Each path below is one point turned by a fixed rotation once a step. After each direction that follows a path, write how fast that rotation turns it, in deg/step (0 if it stays still).
Each turn is a multiple of 5 degrees from 10 to 175, or 0.
Each row of a path follows its step; steps can be skipped.
path 1
step 5: [ 0.14  1.17  3.09 -1.94  0.33 -0.16 -0.61 -2.24  2.69 -1.56  0.96  1.44
  0.95 -0.51 -1.23 -0.58 -2.40 -3.58  1.86  5.23 -0.94  2.06 -1.08  0.39
  0.26  0.16 -2.90  0.40 -1.08  1.44 -0.44  0.95 -1.20 -1.88 -0.86 -2.46
  0.08  2.06  1.33 -2.01 -2.92 -0.53  1.23 -2.59 -1.47  2.95 -0.21 -0.72
 -3.36  1.63  0.06  1.43]
step 6: [ 1.68  0.33 -0.24  1.19  1.69 -3.41  2.11 -0.83  2.39 -2.26 -0.26  1.50
  2.45 -0.50 -3.13 -1.31 -1.45  0.55  4.95  1.66 -0.82 -0.79 -1.59 -2.14
 -1.19  0.80 -1.29 -2.36 -2.56  0.99  0.37 -0.58 -4.21 -1.44  0.74 -1.34
 -0.53 -2.19 -3.29  0.34 -0.47  2.88  1.21 -0.99 -1.29  0.54 -1.76 -1.89
  0.58  0.30  0.55 -2.13]
step 14: [ 0.77  1.64  0.98  1.44 -0.60 -4.03  2.80  0.76 -1.35 -2.16 -0.86  2.61
  0.07 -2.83 -0.73  0.83  0.17 -0.45 -0.32 -1.86 -0.63 -1.54  2.93  0.01
  0.99 -1.07 -0.70  2.68  3.81  0.29 -4.49  3.55  0.97 -1.52  0.29 -0.88
  0.03  2.29  1.04  0.57  1.17 -3.27  3.60 -1.20 -0.83  1.92  1.53 -0.32
 -0.05  0.69  0.54 -0.01]
step 17: [-2.30 -2.12  1.10 -1.89 -0.09 -2.58 -0.15 -0.42  2.25  0.45  0.04  3.44
 -0.45 -0.59 -0.59 -0.06 -1.28  0.78  0.76  2.35 -1.29 -1.87  1.59  1.11
  1.01 -0.80  1.27  2.29 -0.93 -1.51 -0.41  1.59  1.70 -3.72  0.25 -1.88
 -2.11  1.20  0.82 -3.04 -2.50 -0.24  0.56  0.46 -2.21 -2.61  0.41  1.27
 -1.04  2.55  4.57 -3.59]
step 21: [ 1.75  1.59 -0.47 -1.48  1.00 -1.69  0.24  1.46 -0.24  0.06 -1.90 -0.76
  0.90  1.60 -2.73  2.40 -3.20 -0.57  0.49  0.44  3.30  2.11  2.91 -0.70
  0.63 -1.08 -0.84 -1.77  1.90  3.22  2.36  0.16 -0.80  1.09 -1.37 -2.58
  1.54 -1.45  2.03 -0.11 -4.53  1.68  0.07 -2.70 -4.51 -0.22 -0.60 -1.31
 -0.24 -1.00 -0.89  0.11]
step 24: [ 4.40 -1.47 -2.36  0.01  1.66 -0.94  1.79 -2.60  1.32 -3.07  0.16  1.03
  1.29 -1.34 -1.99  1.43 -0.52 -2.27  2.63  2.61 -0.45 -1.20  0.80 -1.91
 -0.80 -0.17 -3.51  3.57  1.66 -0.41 -0.95 -1.46 -1.65  0.28 -0.66 -3.64
 -0.40 -0.06 -0.11  1.97 -0.16  1.52  2.34 -1.30  0.58 -1.55  1.30 -1.94
 -2.59 -1.28 -2.38 -0.98]
step 25: [ 2.77  0.31 -2.02  1.41 -3.27 -0.87  0.96 -2.75 -1.09  1.20 -0.81 -1.64
  2.63 -0.70 -1.59 -2.58 -0.92  1.08  3.18  2.59 -1.88  0.83 -1.69 -4.11
 -3.49  1.78  0.05  0.98  0.62 -3.16 -0.49  2.14  0.31 -1.12  1.44 -0.24
  3.28  1.65 -1.41 -0.07  0.33  2.15  1.31 -0.27 -1.94  2.63  1.92 -0.48
 -0.80 -0.10 -1.06 -0.62]
step 26: [-1.63 -0.21 -1.41 -0.27 -1.94  0.37  2.72 -1.02  0.98 -0.86  0.47  1.18
 -1.01 -1.65 -3.93  0.09 -0.14  2.98  1.43 -0.85  0.64  1.44 -0.95 -3.87
 -1.14 -1.16  0.70 -0.71  4.39  0.92  0.75  3.93 -0.04 -1.76  0.67 -1.41
 -0.36 -0.28 -1.48 -0.75 -3.21 -0.76  3.72 -1.23  1.28  2.84 -1.31  3.62
 -1.58 -0.32  0.09  0.95]
[ 0.21  0.09 -0.39 -0.39 -0.80  0.62 -0.08 -0.19  0.82  0.13  0.72 -0.66
  0.77 -0.31 -1.02 -0.07  1.18 -0.10  0.25 -0.74  0.52  0.01 -0.47  0.08
 -0.19 -0.11 -0.83 -0.21 -0.08 -0.05 -0.43  0.64 -0.64  0.63 -0.12 -0.67
  0.01  0.58 -0.54 -0.78  0.91 -0.10  0.10  0.21 -0.14  0.40 -0.65  0.51
 -0.23 -0.22 -0.78 -0.60] | 20
[ 0.37  0.75  0.47 -0.38  0.22  0.35  0.54  0.59 -0.87  0.37 -0.23 -0.21
 -1.14 -0.17 -0.48 -0.16 -0.37  0.66 -0.99  0.34 -0.23  0.47 -0.48 -0.63
 -0.76  0.25 -1.28 -0.28  0.32  0.17 -0.57  0.93  0.83  0.49  0.11  0.21
  0.32 -0.53  0.55 -0.51 -0.51 -0.33 -0.18 -0.49 -0.12  0.25 -0.53  0.24
  0.14  0.10 -0.43 -0.30] | 65
[ 0.25 -0.10 -0.08 -1.42  0.15 -0.41 -0.18  0.33  0.74 -1.01  0.52  0.80
 -0.03 -0.38  0.80  0.86 -0.10  0.48  0.04  0.58  0.66 -0.17 -0.03  0.38
 -0.16  0.27 -0.02  0.17  0.15  0.38 -0.56 -0.13  0.62  0.00  0.34 -0.28
 -0.45 -0.06 -0.79  0.00 -0.04 -0.59  0.18 -0.49 -0.36  1.06 -0.21  1.19
  0.49 -0.07  0.64  0.59] | 120
[ 0.05 -0.92  0.43 -0.45 -0.60  0.47 -0.89 -0.47 -0.13 -0.69  0.25 -0.16
  0.16  0.80  0.33 -0.56  0.06 -0.13 -0.28  0.23 -0.66 -0.03 -0.01 -0.01
 -0.03 -0.63 -0.96  0.75 -0.99 -1.30  0.13  0.29  0.82 -0.24 -0.73  0.58
  0.03  0.58  0.28 -0.08 -0.04  0.07 -0.30 -0.08 -0.70  0.51  0.69  0.21
  0.06  0.92 -0.15  0.12] | 145
[-0.02  0.07 -0.12  0.81 -0.79  0.18 -0.16  0.25  1.02  0.23 -0.27  0.83
  0.68  0.29  1.12 -0.42 -0.15 -0.67 -1.06 -0.16  0.18  0.00 -0.17  0.21
  0.75 -0.51 -0.34 -0.64 -0.53  0.39  0.24  0.33  0.62  0.72  0.50 -0.67
  0.27 -0.16  0.54 -0.70 -0.86  0.24  0.58 -0.57  0.17 -0.63  0.09  0.48
  0.47 -0.50 -0.10  0.00] | 60
[-0.40 -0.33 -0.01 -0.04 -0.28  0.26 -0.04 -0.40 -0.75  0.35  0.44  0.95
  0.74  0.10 -0.07 -0.03 -0.49 -0.55  0.95  0.25 -0.78  0.99 -0.46 -0.81
 -0.44 -0.40 -0.31 -1.03  0.20  0.89  0.30 -0.42 -0.04  0.23  0.79  0.99
 -0.07  0.61 -0.47 -0.07  0.61 -0.47 -0.61 -0.18 -0.26 -0.31 -0.07  0.38
  0.91  0.04 -0.18  0.29] | 110
